Some points:
[ 0.7  0.5  0.8  0.   0.1 -0.4 -0.2  0.6  1.   1.3 -2.3  1.9  0.2  0.7
  0.8 -1.7  0.9]
[ 0.7  0.   0.   1.8 -0.5 -1.2  1.  -1.  -1.  -1.9  0.8 -2.1  1.4  0.8
  0.3  0.3 -0.6]
[ 2.3  2.   0.   0.7 -0.5 -1.6  0.7 -0.9  0.5  1.1 -0.3 -0.6  0.7 -0.3
 -1.3 -0.4  0. ]
[-0.9 -0.5  1.2 -2.6  0.3  0.7  0.3 -0.9  0.3  1.5 -0.2  1.   1.2 -0.8
  0.4 -0.7  1.4]
[-1.  -1.3 -0.7  0.9  0.2  0.5 -1.2 -0.4  0.  -0.4  1.2 -0.7 -1.  -0.2
 -1.6  1.2 -1.3]
[ 0.7 -0.2 -1.3  0.9 -0.2 -1.1  0.5  0.2 -0.5 -0.3 -0.2 -0.9 -0.6  0.3
  1.2 -0.2 -0.7]
[-3.1 -1.4  0.7  0.5 -1.   1.7  0.3  0.4 -0.8 -1.4 -0.5 -1.1  0.5  0.8
  2.3 -0.9 -0.4]
[-1.9 -0.4  1.6  0.3 -0.4  1.4 -0.3  0.3 -0.7 -0.1 -1.2 -0.3 -0.6  0.7
 -0.4 -0.1 -0.6]
[ 0.3 -0.1 -0.8  0.7 -0.2 -0.4  0.5 -0.3 -0.8 -0.7  0.3 -1.4 -0.7 -0.5
  0.8  0.7 -0.4]
[-0.2 -1.2 -0.1  0.2  1.   0.3 -0.8 -1.2  0.2 -0.4  1.  -0.5 -0.4 -0.9
 -1.1  1.4 -0.5]
[ 2.9  1.2 -0.7  1.5 -0.4 -1.5  0.6  0.1  0.1  0.2  0.4  0.5 -0.2  0.2
 -1.8 -0.8 -0.7]
[-1.2  0.4 -0.6 -1.6  0.8 -0.4 -0.9 -0.3  0.1 -0.7  1.  -0.2  0.7 -0.2
 -1.7 -0.8  0.2]
[ 0.4  0.1 -0.5  1.5  0.1 -0.4  0.6 -0.6 -0.1 -0.2  0.2 -1.2 -0.8 -0.2
  0.3  0.3 -1.3]
[-1.5  0.5  1.1 -0.1  0.6  1.1  1.5  0.1 -0.4 -0.2 -1.4  0.9 -1.5  1.9
  2.1 -0.4 -0.2]
[-0.2 -0.6 -0.6 -0.5 -0.1 -0.1 -1.9  0.6 -1.4 -1.9  0.4  0.   0.1 -0.4
 -0.4  0.2 -0.2]
[ 1.1 -1.2 -0.1 -1.7  0.7 -0.4 -1.3  0.8  1.  -0.3  0.8  0.3  0.4 -0.8
 -1.4  0.3  1.1]
[ 0.8  0.5 -1.5  1.2 -0.4  0.   0.3 -0.6  0.3 -0.4  0.1 -1.7  1.   0.
  0.1  0.3 -0.7]
[ 1.   1.3 -1.1  0.7  0.5 -0.9  0.3  0.4  1.1  1.2 -1.2  0.8 -0.2 -0.3
 -1.4 -0.7  0.3]
[ 0.6  1.2  0.1  0.8  0.3 -2.2  2.1 -1.   0.2 -0.1  1.   0.8 -1.5 -1.3
 -2.2 -0.5 -0.5]
[-0.9 -2.2 -0.5 -0.2 -0.2  0.8 -2.1 -0.2 -0.7 -3.   1.  -1.3  1.5  0.8
  1.1  1.1 -0.2]
[ 0.2 -0.4 -1.1  2.3 -0.1 -0.4 -0.2 -0.5  0.  -1.   0.7 -1.3  0.  -0.2
  2.3  0.6 -2. ]
[ 0.1  1.6  1.4 -2.7  0.6  0.   1.   0.8 -0.9  1.5 -2.1  2.9 -0.7  0.4
  0.3 -0.4  0.6]
[ 0.8 -1.3 -0.1 -2.8  0.6 -0.6 -0.2  0.2  1.2  0.5  1.4  0.2  1.4 -1.6
 -2.3  0.1  1.3]
[-1.9  0.1 -1.8  0.  -0.2  1.  -1.1 -0.9 -1.2 -1.4  2.2 -1.5 -1.6  0.
  0.2  1.1 -1.9]
[ 0.  -1.2  0.5 -0.7  1.2  0.5 -1.3  1.8  0.5  0.4 -0.2  2.   0.4  0.3
 -1.2  0.4  1.5]
[-0.1 -1.2  0.4 -1.6  0.   0.7 -0.7  0.1  1.  -1.1  2.7 -0.9  0.6 -0.7
 -0.6  1.7  0.4]
There is one direction along which these points spread out most. Where along it does each point below lie, from 0 to 99? The average is 50, and the first point in the table lies past the average.
[ 1.   1.6 -0.2 -0.1 -0.2  0.2  0.6  0.9  0.4  1.9  0.7  0.2 -0.6 -0.2
  0.1  0.5  2.9] 68
[-0.2  1.7  1.6 -0.7  0.2  0.3  1.3  0.3  0.3  2.3 -1.9  2.8 -1.4  0.
  1.7 -1.1  0.6] 79
[ 0.9 -0.5  1.1 -1.4  0.1  1.1 -0.1  2.3  0.2  1.4 -2.3  1.1  0.  -1.2
 -1.  -0.7 -0.2] 74
[-3.5  0.9  1.4 -2.  -1.3  1.8  0.5 -0.3  0.6  1.2 -0.3 -0.1  0.9  2.2
  1.3 -1.2  1.5] 58
[-2.7 -0.5  1.2  0.2 -0.1  1.6  0.4 -0.3 -2.  -1.3 -1.4  0.7 -0.6  1.6
  4.3 -0.9 -1.2] 36
[ 2.1  0.3  0.1  0.6  0.  -0.5  0.2  0.2  0.7  2.1  0.   1.4 -1.5 -0.6
 -2.2  1.2  1. ] 72
[-0.5  0.1 -0.8  2.   0.1  0.  -0.6 -1.  -0.8 -2.3  0.2 -1.8  0.6  0.8
  1.1  0.5 -1.1] 26
[-1.2 -1.6 -0.5  0.1 -0.7  0.9 -1.  -0.6 -0.7 -2.6  2.1 -2.4  1.7 -0.2
 -0.1  1.  -0.1] 23
[ 1.9  0.3 -0.5  0.9  0.2 -1.8  0.4  0.1  1.6  1.8 -0.4  0.9  0.2 -0.8
 -1.6 -0.6 -0.4] 70
[ 0.8  0.7 -0.8  1.6 -0.1 -1.2  0.1  0.   1.2  0.9 -1.1  0.5  0.5 -0.6
  0.3 -0.7  0. ] 60
[ 1.7  0.8  1.2 -0.5 -0.7  0.4  0.5  0.6 -0.3  2.  -1.   1.1 -0.1  0.5
  1.2 -0.1  1.5] 71
